[[133 112 131 133 122]
 [125 128 116 130 145]
 [119 120 111 129 152]]
->
[122 130 111]

[[123 120 132 148]
 [142 152 128 145]]
->
[148 128]

[[131 128 118 122]
 [144 134 109 135]
 [133 128 121 123]
 [140 133 152 127]]
->
[122 109 128 140]

[[120 126 129 134 138]
 [134 134 136 134 101]
 [126 127 141 125 108]]
->
[138 134 141]

[[146 127 101 151 124]
 [126 125 124 120 120]
 [115 116 113 118 131]
 [132 131 136 124 128]
 [142 129 124 137 126]]
->
[124 120 113 131 142]

[[134 104]
 [112 134]]
->
[104 112]

[[132 129 100 131 121]
 [128 128 102 129 121]
 [139 130 132 128 124]]
->
[121 129 132]
---
[[140 140]
 [136 145]
 [135 134]
 [143 155]
 [132 139]]
->
[[132 143 135 136 140]
 [139 155 134 145 140]]

[[138 126 141 112 121]
 [155 129 145  99 133]]
->
[[155 138]
 [129 126]
 [145 141]
 [ 99 112]
 [133 121]]

[[103 130 107 135 111 140 134 135]
 [108 132 113 137 116 137 134 130]
 [106 128 114 136 110 137 138 133]
 [142 133 107 123 118 143 127 132]
 [106 128 108 135 113 135 135 130]
 [108 126 119 136 118 124 125 135]
 [140 129 107 122 117 143 126 135]]
->
[[140 108 106 142 106 108 103]
 [129 126 128 133 128 132 130]
 [107 119 108 107 114 113 107]
 [122 136 135 123 136 137 135]
 [117 118 113 118 110 116 111]
 [143 124 135 143 137 137 140]
 [126 125 135 127 138 134 134]
 [135 135 130 132 133 130 135]]

[[123 141]
 [136 107]
 [126 141]
 [139 130]
 [152 107]]
->
[[152 139 126 136 123]
 [107 130 141 107 141]]

[[137 121 145 118 102]
 [133 135 140 106 112]]
->
[[133 137]
 [135 121]
 [140 145]
 [106 118]
 [112 102]]

[[134 129 124 124 139 148 131 106 133 157 146 115]
 [122 114 134 134 129 124 124 139 148 131 106 133]
 [134 134 129 124 124 139 148 131 106 133 157 146]
 [138 124 124 122 114 134 134 129 124 124 139 148]
 [114 134 134 129 124 124 139 148 131 106 133 157]
 [124 122 114 134 134 129 124 124 139 148 131 106]
 [129 124 124 139 148 131 106 133 157 146 115 105]]
->
[[129 124 114 138 134 122 134]
 [124 122 134 124 134 114 129]
 [124 114 134 124 129 134 124]
 [139 134 129 122 124 134 124]
 [148 134 124 114 124 129 139]
 [131 129 124 134 139 124 148]
 [106 124 139 134 148 124 131]
 [133 124 148 129 131 139 106]
 [157 139 131 124 106 148 133]
 [146 148 106 124 133 131 157]
 [115 131 133 139 157 106 146]
 [105 106 157 148 146 133 115]]

[[142 121 146 150 123 118 138 138 128]
 [143 134 137 138 137 119 133 116 131]
 [135 137 126 125 139 134 118 135 141]
 [136 137 131 130 135 123 132 149 140]]
->
[[136 135 143 142]
 [137 137 134 121]
 [131 126 137 146]
 [130 125 138 150]
 [135 139 137 123]
 [123 134 119 118]
 [132 118 133 138]
 [149 135 116 138]
 [140 141 131 128]]

[[114 115 118 129 122 118 121 133]
 [132 135 122 145 152 136 128 122]
 [104 107 109 129 121 111 114 135]
 [131 133 123 142 147 134 128 124]
 [130 133 129 124 129 131 126 123]
 [131 136 130 115 124 132 123 120]
 [133 125 137 132 121 126 139 138]
 [135 140 131 119 132 136 123 115]
 [113 115 116 129 124 118 119 132]
 [131 133 126 136 141 133 127 123]
 [133 125 136 132 121 126 139 138]]
->
[[133 131 113 135 133 131 130 131 104 132 114]
 [125 133 115 140 125 136 133 133 107 135 115]
 [136 126 116 131 137 130 129 123 109 122 118]
 [132 136 129 119 132 115 124 142 129 145 129]
 [121 141 124 132 121 124 129 147 121 152 122]
 [126 133 118 136 126 132 131 134 111 136 118]
 [139 127 119 123 139 123 126 128 114 128 121]
 [138 123 132 115 138 120 123 124 135 122 133]]
